Each path is a new rotation, seen through one point. The rows after it are directions, each followed by how far the rotation turns it, in degrees a step (0 if it stays put).
Each turn is a multiple of 5 degrees from 10 to 175, or 0.
Each row of a path follows its step; steps can be skipped.

step 0: [ 11  11  10   2  -4  17   7  16 -12  -6   4 -14   6  -8 -22   4 -14  22
  -5   3  -6 -16   9   7   8   7  26 -15   8  17  -2  11  -8  20  10 -19
  -9  -6   3  31  -3 -17  -3 -27  -5  -4   7]
step 1: [-31   3  17  -4   6 -19 -17   9 -10 -16 -22  -3  -8   3   1  11   1   4
  28   9  -9 -14   9 -19  12 -14  13   8 -10 -10  20   1 -11  15  -4 -21
  -6   3   9  13   0   8  19  -8  10 -20  -7]
step 2: [  1  11 -10  -2 -14  13   7  -4  -4  10   7 -22  -9 -21  -2   6   2   4
   3  14   0   9   4   4  -3 -10   2 -13   6   9 -23  -6   0   8  -4  -7
 -23  27  23  15  21  11  10 -20  23 -31  -9]
step 3: [ -6  -7  -1  -4  -2  15 -10   4 -16  15 -16 -14 -20   0   8  -4 -18  25
  11   7  -1  -1  26  11   8   8  12   5   5   0   8  17  -3  13  -7 -32
  -6  -7  -2  24   6 -25  -1 -17  -8  15 -15]
step 4: [-18  -4  11  -9 -15  -4  -1   6  -5  12  -1 -16  -2  -2 -17  -2   0  -4
  11  -4 -18  -9  13 -34  12 -11  16 -21 -13 -12  -8 -12 -26  12 -21 -17
   4   1  19  11   6  -6  17  19  10 -17   0]
step 5: [ -6  -4   2  -8 -15  -9   6 -11 -19   9  -2  -5 -20   1   3  -4 -10  -3
  -4  28   6   1  -3  -5  -8  -3  16   8   1   6 -17 -20   6  12  -4   0
  -8  19   3  31   8 -19 -12 -39   2 -26   8]
step 6: [-12   4 -10  -8  -5  10  -1  -1   2  15 -24 -14 -10   4   4  18  16  24
  26  -1  -9  -1  22  -1   2  12  14 -18  -6   3  16   4  -8  -1 -21  -7
 -13  -9  18  -6  -5 -24   8 -27 -18  -6   1]
step 7: [-16   9  -1   2 -15   9  -9   2 -17   9  12 -12   4 -12 -32  12 -11   1
  10  11  -4 -22   2 -12  15  12  28   6 -23  20 -18   3 -19   4  -5   0
  11   6  11  27   6   8   6   3  -3 -12   3]
step 8: [-24   7  11 -16 -14 -10   4  -7 -21 -14 -26   3 -37  14   1   9   3  13
  13   6  -2   3  -4  -1  -9   6  12   8   1  11  -5   3   5  24  10 -11
 -11  13  15   2   5 -15  -9 -12  24 -14   1]
step 9: [ -8   6   1 -11   4   3  -4   7   7  18  -2 -27  11  -4   3  30 -17  21
   8  -7 -21   3   8   6   8  11   4 -20  10   8 -16   3 -27  10 -16  -3
 -12  16   1  -4   7  -8  19 -29   6 -12   2]
step 10: [-14  13  -9 -11  -8   9   5 -11 -15   3  -2 -13  -3   3 -21   6 -15  11
   4   8  -2  -7  10 -21   8   1  22  41   5  -5   4   0 -23   6   7 -14
 -16 -11   5  37   5   1   2  -7   1   2 -11]
Directions:
[ 7  0  0 -2  3 -1 -5  5  0 -5 -9  0  7  5  4  3  2 -3  9  3  2  3  2  0
  5  0  1 -3 -4 -2 -6  2  0  6 -6  2  0 -1 -3 -1  0 -5  2 -2  2  8  1] => 135
[  0   0   2  -4   2  -3   0   2  -3  -1   1  -3  -2  -8   0  -5  -3  -5
   6  -5   1   6   1  -1  -2   2  -1   2   4   3  -5  -1   5   5   4   0
   1 -10   6  -5   8   0  -5  -5  -4  -2   3] => 125
[  1   6 -15  -3   5   2   4   1   0   6  -3   0  -2  -6  -1   1  -6  -1
   2   7  -2   4   0   6   4  -1  -2   4   1  -2   2  -2   2  -3  -1   2
  -1  -4   1  -3  -5  -2   5   0   1  -2   1] => 100
[ -9  -6   4 -13   3   0  -4   4   4  -1  -1  -2  -1   3   3  -4   5   0
  -2   5  -1  -4  -1   4   1   5  -1   2   1   1   7   0   6  -5   3  -4
  -1  -3   3  -1  -3  -5   1  -1   4   3  -1] => 145
[ 6  1 -6  1 -5  0 -8 -4  5 -1  0 -9  6 -1 -6 -2 -4  7  0 -1 -1  1  3  0
 -1  6 -4  0 -3 -1  6 -1 -4 -1  5 -4  3 -1  4  0 -2 -2 -4 -2 -4  7 -2] => 110
[-4 -1  1  2 -4  0 -3  3  1  7 -5  5 -5  2 -5  2  2  2 -1  2  3  3 -6 -2
 -1  3  3 -4 -5  0 -6  0 -2 -5  5 10  7 -5  4 -2 -5 -3 -1 -5 -3  1  2] => 40
